[[-33 -19  15   9 -22  -5  -2   9 -13]
 [-26 -18 -46  -1  14  13  30 -12 -34]
 [ 12 -29  13  12 -11  22  18  11  12]
 [ 28  -3 -11  -2 -22 -21  14  -7  16]
 [ 14  11  11 -25  14  16 -11  12  14]
 [ 19   7   3 -29   3  17   5  10 -14]
 [  7   6  -8 -34  12 -15  27 -20 -24]
 [ 31   4  -2   6  24 -18 -18  24 -39]
 [-20   5  25  15 -12 -16 -17   7  -8]
 [ 13  -1   7 -33   4   8   8  17  -6]
 [-26  -8  18   4  41  13 -15  15 -29]
 [  0   9  -5 -12   0   1   9 -27  11]
 [ 16  26  34   9 -15  -6 -30  11  42]]
Rows and columns are numbered from 0.
The entry directly above 22: 13
What is the entry in the bottom-left corner?
A: 16
The top-left entry: -33
The entry at row 2, column 0 -> 12
The entry directly above the smallest entry: 15
What is the entry directly above the largest entry?
A: 11
What is the bottom-right entry?
A: 42
The entry in row 1 and column 0: -26
What is the entry in row 2 and column 2?
A: 13
What is the entry just left of the smallest entry?
A: -18
What is the entry just right of 1?
A: 9
The bottom entry of the column that holds the smallest entry is 34
What is the entry just right of -3?
A: -11
What is the entry in the top-right corner?
A: -13
The entry directly above -17: -18
What is the entry directly above -7?
A: 11
The entry in row 0 and column 1: -19
The entry just right of the centre entry is -15
What is the entry directly above the centre entry?
A: 3
What is the minimum?
A: -46
The entry just left of 41: 4
What is the entry just left of the centre entry?
A: -34
What is the centre entry?
A: 12
What is the entry just right of 27?
A: -20
The entry directly below the centre entry is 24

m =
-1.157	-0.914	-1.424	-1.165	-1.922	1.415	1.420	-1.591	-1.054	-0.584	-1.570
-1.235	-0.604	-0.721	-1.159	0.384	0.544	1.565	-1.617	-0.668	-0.943	-1.799
Give the second-last entry, reading row by row.
-0.943
Give the largest entry in the first column.
-1.157
The second entry, reading row by row is -0.914
The last entry, reading row by row -> -1.799
Give the entry directly below the smallest entry.
0.384
The entry just right of -0.584 is -1.570
Give the entry directly above -1.159.
-1.165
Give the entry just left of 1.420.
1.415
The third smallest entry is -1.617
Give the entry in the bottom-left corner.
-1.235
Give the entry just left of -1.159.
-0.721
Give the third-last entry, reading row by row.
-0.668
Give the entry just left of 1.565.
0.544

((52, 49, 59, 58, 57, 57, 51, 51, 54, 49, 50, 53, 50, 54, 54, 56), (57, 62, 36, 35, 44, 44, 50, 60, 50, 77, 59, 45, 56, 43, 47, 39), (55, 56, 45, 44, 49, 49, 51, 56, 52, 65, 55, 48, 54, 47, 50, 46), (55, 57, 45, 44, 48, 48, 51, 56, 51, 64, 55, 48, 54, 48, 50, 46), (40, 56, 39, 51, 31, 31, 63, 39, 39, 17, 54, 68, 61, 64, 48, 51), (52, 66, 25, 30, 31, 31, 55, 55, 43, 65, 61, 51, 62, 46, 43, 35), (47, 51, 53, 57, 48, 48, 56, 46, 49, 35, 51, 59, 54, 58, 52, 56), (51, 57, 43, 45, 44, 44, 54, 52, 48, 53, 55, 53, 56, 51, 49, 47), (50, 56, 44, 46, 44, 44, 54, 51, 48, 51, 55, 54, 56, 52, 49, 48), (50, 63, 30, 36, 33, 33, 56, 52, 44, 56, 59, 54, 61, 50, 45, 40), (53, 49, 59, 57, 58, 58, 51, 52, 55, 51, 50, 52, 50, 53, 54, 56))
The entry just right of the smallest entry -> 54
Find the maximum.
77
Find the minimum.
17
Find the entry just left of the smallest entry.
39

M = [ 548 -243   -5 -484  272  -39 -175  321   65 -913  946]
Report the entry just right of 272.
A: -39
Report the entry just right of the smallest entry.
A: 946
The entry just left of 946 -> -913
The entry just left of 65 -> 321

[[169, 163, 125, 247, 146, 113, 99], [106, 150, 68, 134, 197, 82, 159], [201, 167, 148, 231, 176, 122, 110], [197, 165, 140, 150, 236, 113, 151], [190, 202, 127, 98, 157, 112, 51], [138, 240, 116, 184, 139, 87, 67], [157, 155, 86, 148, 161, 110, 141], [191, 209, 125, 103, 156, 113, 64], [169, 182, 95, 128, 168, 111, 141], [143, 152, 99, 113, 233, 92, 156]]
The entry just left of 152: 143
Read off the entry just right of 143.
152
The entry just right of 233 -> 92
Read off the entry just right of 231.
176
The entry just left of 127 -> 202
The entry just right of 240 is 116
Read off the entry just right of 127.
98
Read off the entry just right of 165.
140
Read off the entry just right of the largest entry.
146
The entry just right of 236 is 113

[[9, -17, -15, 2], [4, 9, -23, -8], [-9, 12, 16, 22], [-5, -14, -24, -10], [-40, 20, 9, 2], [-1, -14, -11, -6], [-1, 26, -12, 4], [-1, 20, -2, -7], [32, -11, -33, 14], [-32, -9, 25, -18]]
Which number is the third largest entry?
Answer: 25
The entry just left of 16 -> 12
Which number is the entry just left of 25?
Answer: -9
The largest entry: 32
Which number is the entry just right of the smallest entry?
Answer: 20
Which number is the second largest entry?
Answer: 26
Which number is the entry just right of the largest entry?
Answer: -11

grid =
[[ 23 -23   2 -25  -5  -1   4  17  -2  12]
 [ -4  17 -16  13 -20 -41  -6 -15   6  -1]
 [  6 -25   9  34   9 -33 -11 -23  -3 -13]
 [ 18 -13   8 -39  -6 -11 -12  20 -14  20]
 [ 25 -23   3 -25   3   1  -6   1 -18  -2]
 [ -3  19  -3  -6   4   1 -12  -1  -8  26]
 [ 24 -20  23 -16  -9   4 -16   2   2   9]
 [ -3  12 -17  19 -19 -39  -8 -20  -1  -1]
 [ -7  21   7  18   1  -1  -4   3 -12  21]
 [  1   8  -9   8 -23 -30 -18 -23   2  -6]
 [ 27 -16  17 -35  -2   3 -11   5 -16  13]
 [ 39 -15 -20 -26 -12   5 -22  -1  -4  22]
 [  1 -14  25   7   8 -31  13 -24  -3  14]
 [-12  22  17  12   2   4 -17   6 -10  33]
 [ -6  21 -13  27 -24 -37   8  -6   3  -1]]
Rows and columns are numbered from 0.
The entry in the bottom-left corner: -6
Read off the top-left entry.
A: 23
Read off the entry at row 2, column 0.
A: 6
Read off the entry at row 0, column 2.
A: 2
Read off the entry in the bottom-right corner.
A: -1
The entry in row 1 and column 1: 17
The entry at row 0, column 1 -> -23
The entry directly below the smallest entry: -33
The entry directly below the largest entry: 1
The entry in the top-right corner: 12
The entry in row 2 and column 2 -> 9
The entry at row 1, column 0: -4
Read off the entry in row 2 and column 1.
A: -25
Read off the smallest entry.
A: -41
The top entry of the column that holds the smallest entry is -1
The entry directly below -33: -11
Read off the entry directly above 34.
A: 13
The entry just left of -5 is -25
Read off the entry just left of -33.
A: 9
Read off the entry directly above 39.
A: 27

-22,-23,10,-29,-4,13,-39,-27,19,-14
-19,-12,2,-16,-12,15,-39,-31,35,-20
-9,-47,-6,-25,-28,8,-24,9,25,3
-11,-25,31,-15,-1,15,-40,-12,4,-16
1,-26,33,1,4,17,-40,3,4,-19
-22,-28,7,-37,-1,12,-38,-26,19,-10
-21,-47,-7,-37,-21,8,-23,9,12,4
-11,-25,-3,-15,-27,11,-29,-14,32,-10
0,-28,-7,1,-28,10,-23,-1,40,-7
-15,-13,29,-14,4,17,-40,-27,6,-20
-14,-42,-1,-28,-22,9,-28,-3,21,-2
-18,-14,-7,-18,-20,13,-34,-31,40,-16
-5,-27,6,-8,-26,12,-30,-6,23,-10
-20,-19,-5,-24,-17,12,-34,-29,35,-13
-8,-46,7,-21,-22,9,-28,8,13,-1
-22,-24,0,-37,-6,12,-37,-30,27,-12
Counting starts at 0.
The entry in the bottom-right corner: -12
What is the entry at row 2, column 2?
A: -6
What is the entry at row 0, column 0?
A: -22
The top-right entry -> -14
The entry in row 1 and column 0 -> -19
What is the entry in row 1 and column 2?
A: 2
What is the entry at row 0, column 1?
A: -23
What is the entry in the bottom-left corner?
A: -22
What is the entry in row 0 and column 2?
A: 10
What is the entry at row 2, column 0?
A: -9
The entry just right of 25: 3

B =   7.513   16.064  -14.717  -14.178   -9.795
Find the median entry.
Answer: -9.795
Find the entry just left of -14.178.
Answer: -14.717

Questions about the grid below. Counting starts at 0.
1) Which number is the top-left entry?
2) Which number is the bottom-left entry?
3) Which number is the entry at row 0, column 2?
4) Which number is the entry in row 2 and column 0?
5) Which number is the maximum?
6) Which number is the entry at row 2, column 2?
7) Which number is the entry in row 1 and column 0?
8) Which number is the bottom-right entry?
[[  8 -17   2  17   3 -45]
 [ -1 -16   0  24   2 -39]
 [  3  -1   8   4  14 -43]
 [  1  -6   5  16   9 -29]
 [  1   2   6  26   5 -38]
 [ -2 -18  -7  17   8 -34]]
1) 8
2) -2
3) 2
4) 3
5) 26
6) 8
7) -1
8) -34
